The same turns and mirrors carry the whole set onto itself and the rows of a family onto each other. Which other rows belong to the same family as each row named below? List them in the order they appear above.
These 32 rows form 4 families of 8 rows each.
Mabut: [  5   6  19   7 -13 -23   3 -15   1  10 -19  -1   6  18   3   6  -9   9]
tekal: [ 11   5 -11  -3   6  16   4  -2  -6  -5 -13 -32  15   8  -8  10   1  -4]
Gumeg: [ -7 -25  13  -4  -4 -18 -16   2 -23   9  14  -5   5   1  -4   9   8  -8]
rif: [  9  -7   1  -5 -13   2  -4  25 -20 -16 -17  11  12   2  -3 -10 -18  -5]
Fov: [ -9   4   6   3  15  -5  10 -23  16  16  14  -9  -3  -1   9   9  15  -1]
vek: [ -2   4  17  15 -10 -24   1 -14   1  10 -20  -8   5  20   9   4  -3   8]
bak: [ -3 -28  10   0  -3 -21 -12   1 -19   4   7 -15   1   0  -7   7  12  -7]
fadi: [ -5 -10 -15 -10  12  22   0  17  -3  -7  16   6   5 -15   2  -5  10 -13]
miz: [  5  24  -4  -1   9  16  16   5  19  -1 -14  10  13  -2  15  -3 -13  -3]
Par: [-12  -8  20   0  -6 -18   2   5   3   7   9  33  -6  -6  14 -10  -3  -2]
mika: [  5  -4 -14  -3   1  12   1 -10 -11  -6 -14 -28  16  13 -14   5   2  -3]
sapoz: [ 10 -10   7 -10 -14   7  -3  21 -20 -16 -13  14  12  -3  -4  -4 -18  -9]
Vubem: [-11  -4  18   2  -1 -10   1   7   1   9  11  36  -4  -1  20  -8  -7  -5]
kefug: [ -5   0  18   1  -3 -14   3  13  10   9  10  33  -4 -10  19  -3   0  -1]
Fep: [  7  21  -9   2   2  16  20   1  22  -7 -16  10   7   3   8  -7  -7   3]
deral: [-14   3  -5   0  14  -8   3 -16  22  15  11 -12  -5   2   7  10  13  -4]
fab: [  9  -7  -7  -6   2  10  -4  -1 -11 -11 -11 -33  15   9 -11   9   3  -6]
Diz: [  7   6  19  15 -10 -20   5  -6   0   7 -18  -6  10  19  11   0 -11  15]
viras: [ 14  -6  11  -4 -16   6   1  19 -23 -13 -13  17  17   1  -2 -10 -12   0]
telog: [  0   6  18  12 -12 -20   1  -4  -3   4 -24  -4   9  23   6   3 -14   9]
Boful: [ -9   5  -6   0  19  -1  10 -14  15  15  13 -13  -7   0  10   9  18  -2]
konib: [ -7  -8 -12 -17  12  17   1   9  -4  -8  15   7  -1 -18  -5   0   8 -22]
fumu: [ -6 -29  11  -4  -7 -22 -10   1 -18   6  16  -3  -2  -4  -1   3  10 -11]
zibop: [-12   7   1   7  14  -9   9 -18  17  18   9 -12  -4   6  11   2  15   2]
Sivip: [-10   3  16   4  -1 -11   9   4   8  13   8  35  -5  -6  17 -10  -5  -1]
fip: [  2  24  -2  -3   4  19  19   1  16  -1 -10  17   8   3  13  -8 -15   1]
gepu: [ -2 -10 -10 -15  12  19   5   8   0  -2  20   6   0 -21   0  -3  12 -16]
Tobez: [ 11   2 -10  -3   3   6   4  -5  -4  -9 -13 -34  12   2 -14   7   3  -1]
nosi: [  3  26  -3   1   7  21  16   2  15  -5 -19   6  11   6   8  -4 -12   5]
fofiz: [  7  -7  13  -3 -18   0  -4  18 -18 -13 -15  15  16   3  -4  -9 -20  -4]
buzel: [ -5 -27  11   0  -8 -19 -10  -3 -23   1  11  -9  -4   3  -8   1  11  -3]
ribeb: [  0  -7 -10 -17  11  23   5  17  -3  -8  17  11   5 -17  -3  -5   2 -15]

Which other rows belong to the same family as ribeb? vek, fab, Boful, fumu, Sivip, nosi, fofiz
Which other rows belong to the same family as miz? rif, Fov, Vubem, Diz, konib, Tobez, buzel

The same turns and mirrors carry the whole set onto itself and the rows of a family onto each other. Which other rows belong to the same family as each row named below? List them in the order they appear above.
These 32 rows form 4 families of 8 rows each.
Pok: [ 11  -9   4  -7  -9  -2   3  -2   7   2 -12  10 -20  -2   4 -30  -2   6
   4   0   7   9   3   2 -17  -4 -16   6  16  -4  14  16 -12   3  18  15
 -13 -19 -12   9 -23 -12   7]
ket: [-15   8   0  -9  -6  13  11   8 -22  -5  -2   6  10 -11  -7  22  -8 -14
  -7  12  -5  10   3   9  33  10  -3 -23 -23   4  -9   0  26   7  -5 -12
  -7   0   5  -8   5  10  -4]
palad: [ 13   9   2   4  23   4  14 -10  -7   4   4   8  10   4  10   9   5   2
 -14 -13 -15   8  -6  14  28   0   6 -17 -29 -16  -2   6  19 -12  -3 -16
   6  20   4 -10  10  -5   6]
giso: [  5 -17 -10 -18 -11  -8  -4 -13   5   7 -11  25 -25  -5  -8 -23   3   1
   4  -1  14   6   0  -6 -19   5 -11   3  15   0  -3   7  -8   3  20  14
  -5  -9   1   9 -22  -6  20]
puso: [ -3  -1   7  -1 -22 -22 -14  -4  27   8   5  -2  -9   1  -2   4  -5  13
 -14   5  24  -5   1   1  -8   7  -4  19   9   4  -3 -25  -4   1   6  27
  14   0   2  -3  12 -14  19]
Zose: [-15 -12  -1   8 -29   1 -17 -18   5   3   4  18 -13  11  -1  -2 -12  12
 -18  10  14  -5 -10  10 -15  -6 -21  -5  31   6   8   6  -6  10   8   8
  -7  -7   9  -7  -8 -11  15]
Matin: [  1  14  11  11   1   4   1  -5 -16  -3 -14   5  -5  10   5  10  17   6
 -12  -5  -9  18  -2  17  12  11  12  -7 -15  22 -21  12  13 -22   2 -27
  10  11 -14 -21   0  16 -14]
zosek: [ 10   6  12  -6  22  11  18 -12  -5  -8   0   3   9  -1  -3  12  -3  -8
   0 -20  -7   4  -4   5  25   4  11  -9 -19  -2  -3  -3  17 -13 -11 -20
   9  22   8 -14  13  -6  -7]
guz: [ 12  29  10   9   3   1  -1 -11  -7  -7 -22  11   4  -4  -7   8  31   7
  -5 -11 -10   8  -3   0   6  10   8   0 -10  18 -16   9  11  -9  -2 -23
  12  13   3 -11   1  21 -16]
nik: [ 12 -17   9 -24  -3 -20  -2  -3  13   6  -5   3 -21   3   3 -16   4   2
   4   8  23   6   5  -1 -18   6   5  17   5   4 -10 -14 -16   6  21  15
  16 -11   2 -11  -1  -2  23]
Vunus: [ 20 -21  21 -16  -1  -9  -7  -3  11   4  -4   0  -6  15  11 -20  -2   8
  -5   5  28   8   8  11 -13   2   1  10   7  -4   0   0 -20   6  24   7
  14 -14  -4 -10   1 -13  17]
vid: [  4 -15  22 -17 -10 -14  11   2   5   1  -2  -4 -23  19  10 -19  -4   4
  -4  14  19   9  -1  11 -23  -5   4   7   2  10   3  -9 -13   5  19  16
   7 -13   1 -18   3 -16  20]
mava: [  6  34   5   1 -15   0  -5   3 -11 -10 -12  15  10 -20 -14  17  22  -1
  -3   5  -7  -2   7  10  22  19   6  -7 -15   4  -7  15   5   1   4  -5
  -5  -7   8 -12  -1  33  -2]
Zumiv: [  5  27  -2  12  -8   0  -2   0 -17 -13   1  11   2 -20   3  16   3   0
  -2   0  -9  -3   7  15  24  17  10  -5  -8   1  -3  24   5 -15   7  -8
 -12  -6  -2 -19  -3  40   0]
Kozud: [ -5 -13 -15  22 -13  -9 -15 -14   1  -3   2   9  -9   2   5 -11  -8  10
 -13  -1   8  -6  -2   8 -13 -11 -29 -15  18  -1  12   2 -17   3   7  20
  -4  -8  15   7  -3 -16   9]
burit: [ 16  14  11  10   9  12   7  -6  -9  -7 -15   8   3  -5   4   7  18  10
   4 -14  -2   7  -6   3  18  17  11   2 -10  21 -14  20  20 -19  -4 -24
  -1   5 -13 -16   9  15  -9]
nomet: [  2  22  -6  14   2   7   3   6 -15 -13  -5   0   0 -22   2  16  14  12
   4  -2 -23  -7   6  12  23   8   2 -11 -18   9   0  16  -7  -5   0  -2
 -12  -8   9 -18   9  32   3]
Digem: [ -6  16   7  -2  16   9  23  -8  -7   0   5   8   4   5   4  18   2  -8
 -12  -5 -16  11  -9  14  26  -2  17  -9 -13   0  -8  -3  24  -7 -14 -25
   6  18  -3 -17   3  -3   5]
gapet: [-17  -3  -2  13 -23  -4 -10 -11   7 -10  -3   3  -4   0   1 -10 -13   6
 -10   6  16  -3  -2  -2 -13 -12 -18   2  31   2  12   4  -7  -2  -6  19
 -12 -16  10   8  -5 -17   7]
rof: [ 14  14   8  22  11   2   6   0 -19  -7 -18  -6  -2   3  10   4  21  13
  -5 -18 -10  13  -5   8   7  11  -2 -11 -29  17  -9  19  13 -20  -6 -17
   2   7  -3 -11   8  12 -12]
rugaz: [ -7   7  -5  -9  -4   6   1   0 -19 -10   2   0  10 -16  -5  17 -15 -15
  -9   3  -3   8  14   8  36  10   3 -21 -26 -15  -1  -1  17 -19  -2  -4
   1   4   9  -6   6  17 -10]
vam: [ -8  -6  13   0 -28 -10  -9   0  16  12   5   2 -12   6   2   1 -11  24
 -26  15  16   3   2  14  -2  -2 -10   7  10  -5   8 -20  -4   8  19  21
   7  -2 -11 -11   9 -23  12]
fulis: [ -3 -11   6   7 -12  -9  -9   5  18   9  -3  -4  -1  -1   9  -6   2  30
 -12   7  18  -2   3  10   4  -5 -10  -1   3  -2   3 -15 -14   7   6  32
   3  -3   3   1  24 -34  13]
teku: [ 10 -16  12  -6  10 -15   3   1   9   4  -1  -6 -13  13  21 -15   6  13
   0   8  23   3  -1  12 -11   0   3   7  -1   0  -2   5 -20   6  10  17
   5 -22   4 -10  12 -16  36]
vapi: [ -6  -2  -9  10 -27 -12 -17 -16  14   4   3  18 -11  -1  -9  -3  -6   4
 -13  -1  19  -7  -6  -3 -17   4 -21   2  22   1   6  -3   5   1   1  20
  -6  -1   9  12  -8 -17  17]
potim: [ -3  21  -2 -15  -4   5   5   4 -10   0   1   6  14 -11 -11  19   0 -22
 -13  10  -5  10   8   3  31  13   3 -11 -25 -16  -5   2  21   1  -7 -10
   3  -4  17   0  -2  17   5]
Lika: [  3 -20 -14  -3   4  -1  -5  -4   0   8 -10   5 -31   1  13 -24   3  16
  -4   1   0  14   2   6 -13  -5 -17   3  12  -8   2  16 -21  -4  14  14
  -6 -21  -8  10 -17  -6  21]
Dul: [ -7   1 -14   1   4  11  -1   2 -20  -4   1   4  13 -16   6  15   1  -6
 -10  12  -5   8   5  10  39   8  -1 -29 -25  -9  -4   9  11  -5  -3 -11
   2  -7  16  -8  16  16   9]
Beseg: [ -9  -9  12  -2 -13  -7 -20  -9  25   5   4  -4   0   2   4   2  -6  23
 -20   7  21   0   9   9   4  -9   2  12  22  -9   5 -14 -15  -1   4  19
  12  -6   3  -7  15 -22  13]
birut: [  6  18   4  -8  19   1  13 -14  -1  -1  -5   5   9   5  -4  13   8 -15
 -15 -10 -13  16  -4  -2  17   1   8  -6 -17  -7 -11  -3  23  -8 -12 -26
  18  18  10  -1  -3   4  -5]
gika: [ -7 -20   1 -16 -10  11   2  -3   6   9 -13  11 -36   2  -3 -19   1  11
   1   8   1  13  -5   4 -17  -2  -7   6  21   9   3  10 -14   0  11  13
 -11 -13  -6  -2 -14 -14  13]
rakug: [  3  22   7   3 -10   5  -1   5 -21  -7  -2  11  -4 -10 -10  18   7  -1
   0   0 -19  -2   7  27  22  13   0 -12 -19  13  -4  15  -1   2   8  -8
 -14   4  -2 -25  -5  31 -12]

Which other rows belong to the same family as fulis? palad, Kozud, nomet, rof, teku, Lika, Dul
Which other rows belong to the same family as gika? ket, Zose, Matin, vid, Digem, vam, rakug
Which other rows belong to the same family as vapi? giso, puso, guz, nik, mava, potim, birut

The same turns and mirrors carry the whole set onto itself and the rows of a family onto each other. Which other rows belong to the same family as each row named below? List them in the order they appear above.
These 20 rows form 5 families of 4 rows each.
V: [-13  13   9  -6 -23 -12  -1 -13 -13  27]
B: [ 20  -2   4  -7 -27   5  -1 -13 -39  31]
D: [ 11  11  10  -4 -30   5   7  -7 -24  39]
A: [  0   1  11   0 -32  -3  -1 -16  -5  37]
Q: [ 28 -14  -5  16   4 -18  -4  17 -24  24]
X: [ 21  -7  -8  12  13 -23  -2   2 -37  23]
T: [  4   0   0  -7 -44 -16  -1  -5 -19  21]
U: [ 30  -7  -5  -5   3 -21  -2  19 -19  16]
G: [  9 -17 -13  13   1 -27  12 -21 -12  27]
K: [  9 -19  -8   2   9 -16  11   8 -23  10]
J: [  3  10   5  -8 -37   2   0   0 -14  31]
N: [ 19  -9 -11  16  13 -28  -2 -14 -14  16]
P: [  9  12   8   4  -9  12  11 -15 -33  28]
C: [ -2  14  19  -8 -10  -1   5  -6 -34  31]
E: [  7   0  21  -6 -19   6   5   5 -26  31]
R: [ -8  16   3   5 -29 -13   8  -4  -8  13]
F: [ 29  -5 -14   7  -6 -31  -2 -18  -7  34]
W: [ 20  -9  -6  12  11 -32   4   3 -19   9]
L: [ 20 -13 -16  21  -6 -25 -11  -6  -6  29]
Y: [  7  -4 -19  15  -2 -37  -8  -6 -13  16]

Which other rows belong to the same family as P? U, R, F
Which other rows belong to the same family as X? A, E, Y
Which other rows belong to the same family as G? B, T, K

The same turns and mirrors carry the whole set onto itself and the rows of a family onto each other. Which other rows belong to the same family as each row named below? List them in the order they appear above.
These 40 rows form 5 families of 8 rows each.
Dola: [-47  22  -3  -6 -26 -14 -22   9  18   5  -9  22  20  -1  -5 -17   5  20
   8 -12  34 -12 -13]
mub: [-46  25   9   0 -27  -8 -16   8  14   1  -9  26  16 -12  -5 -14   7  22
   5  -6  35 -12 -13]
norat: [-37  23  11   1 -13 -13 -12   7  15   4 -15  22  25  -4  -3 -16  -2  23
  14 -14  39 -21 -20]
Riba: [-33  23   5   5 -14 -14 -12   0  11   3 -16  23  26  -7   3 -18  -7  22
  11 -10  42 -17 -22]
riv: [-28  24   0  19  12   1 -19  16   7   9  -9   9  -8   7  -1  -9 -19 -40
  18  23  12  25  -5]
Luze: [-40  26  -3   0 -31  -9 -18   4  18  -8 -11  21  25  -7   9 -18  -4  19
   7 -14  36  -7 -18]
buv: [-26  26   9  19  12  -1 -22  20   2  12  -5  11   6   2  -7 -16 -29 -37
  22  19  17  28  -2]
deni: [-38  23   5   4 -27  -6 -15   2   7  -6 -16  25  20  -8   6 -16   6  21
   8  -9  41 -10 -16]
meko: [-28  21   7  16  14   2 -18  21   9   5 -10   7  -9  16  -4  -4 -13 -41
  28  13  10  21  -3]
Zafu: [-41  25   6   3 -26  -6 -23   7  17 -12 -17  20  28  -4  -4 -17   8   9
  14 -16  39 -13 -22]
Nof: [-27  12   5  15  20  -2 -22  21   4   4  -3  10 -13  15  -4  -8 -18 -35
  23   4  16  23   2]
goden: [-46  30   1   3 -28  -9 -25   6  19  -3  -9  24  27 -18  -7 -21   1  10
   1  -1  36  -9 -24]
kolus: [-42  25   1  -2 -29 -10 -17   8  21  -7 -10  19  24  -3   4 -15   0  18
  13 -19  33 -11 -16]
vugu: [-29  15  -1  16  18  -3 -25  18   3   9   0  12 -13   8  -4 -11 -23 -34
  13  14  14  27  -1]
nolub: [-39  27  -1   7 -28  -8 -24   1  14 -11 -16  22  29 -11   2 -22   1   9
   6  -7  42  -8 -25]
bofo: [-42  20  -4  -5 -26 -13 -22   5  14  -1 -13  20  22   3   1 -18   7  20
  13 -17  37 -12 -15]
Los: [-25  15   9  16  13  -6 -17  24   5  23  -1  10  -9  14 -10  -1 -13 -29
  23  13  12  19   6]
tuzef: [-20  14  -2  22  10  -3 -21  17   2   1   0   6  -6   7  -1 -13 -19 -41
  19  11  15  27  -2]
Duziv: [-21  24   9  20  15   1 -21  18  -1   5  -9  10   8   8  -3 -16 -27 -38
  28  13  21  27  -2]
rufe: [-30  27  14  15  13  -1 -22  27   6  13  -3   9   4   6 -15 -12 -25 -37
  28  15  14  24   0]
zud: [-45  24  -8  -4 -27 -14 -23   3  15   6  -8  24  21  -6  -1 -20   2  21
   3  -7  35  -9 -16]
pelud: [-25  16  -1  20   9  -5 -20  20   5   6   5   7  -8   2  -7 -13 -20 -40
  15  15  11  27   0]
Pezab: [-43  22  11   1 -27  -6 -15   8  12  -4 -13  24  18  -6  -1 -13   9  22
  11 -13  38 -14 -13]
topa: [-40  21  -8  -2 -26 -13 -22   1  11   0 -12  23  23  -2   6 -20   2  20
   6 -11  39  -8 -17]
sabib: [-22  13   3  20  11  -4 -19  21   5   0   0   4  -7  11  -6 -10 -15 -41
  25   5  14  23   1]
teven: [-27  15   4  17  10  -4 -20  25   8   5   4   6  -9   6 -11 -11 -15 -40
  22   9   9  23   2]
dor: [-33  24   4  16  13   0 -19  22  10  12  -6   9 -10   9  -7  -5 -15 -40
  22  21   9  22  -4]
setos: [-24  12  -1  18  19  -1 -23  17   0   3  -4  11 -12  13   1 -10 -22 -35
  17   9  18  27  -1]
fir: [-42  25   3   3 -28  -8 -16   3   9   0 -11  27  19 -14   3 -17   4  23
   1  -2  39 -10 -15]
med: [-30  14   4  13  19  -3 -24  24   6   9   2  11 -14  11  -9  -8 -20 -33
  18  10  12  23   2]
mup: [-15  13   1  22  13  -5 -16  12  -3  16  -7  12  -6  14   5  -7 -19 -31
  19  15  19  25   1]
vapa: [-18  12   8  19  14  -5 -16  19   1  15  -7   9  -8  20  -1  -3 -13 -31
  27   7  17  19   3]
Felas: [-23  24  16  17  15   1 -20  25   3   7  -8   8   6  11  -9 -12 -23 -38
  33   9  17  22   0]
ziz: [-24  21   2  20  13   2 -19  15   5   3 -13   8  -6  14   2  -8 -16 -40
  23  16  15  24  -6]
durif: [-46  28   2  -4 -31 -11 -19  10  23  -3  -6  21  22  -8   0 -15  -1  19
   8 -14  30 -10 -15]
valu: [-48  29   8   0 -27  -8 -24  12  23  -4 -10  20  26 -11 -12 -15   7   9
  11 -11  33 -14 -21]
Lokam: [-37  25   4   3 -15 -15 -13   2  14  10 -12  25  25 -14  -1 -18  -8  23
   5  -3  38 -16 -21]
beso: [-23  17   2  19  11  -7 -17  17   2  24   0  13  -9   7  -4  -6 -19 -30
  15  21  14  24   3]
lomun: [-41  25  10  -1 -15 -15 -14   7  18  10  -9  24  23 -10  -8 -15  -4  24
   9  -8  36 -20 -19]
siliv: [-44  28  -4  -2 -32 -11 -18   6  20  -2  -7  21  23 -11   4 -17  -5  19
   3 -10  33  -7 -17]

Which other rows belong to the same family as durif? Luze, Nof, kolus, vugu, setos, med, siliv
Which other rows belong to the same family as mub? riv, deni, meko, Pezab, dor, fir, ziz
Which other rows belong to the same family as bofo? Dola, tuzef, zud, pelud, topa, sabib, teven
Which other rows belong to the same family as nolub? Zafu, goden, Los, mup, vapa, valu, beso

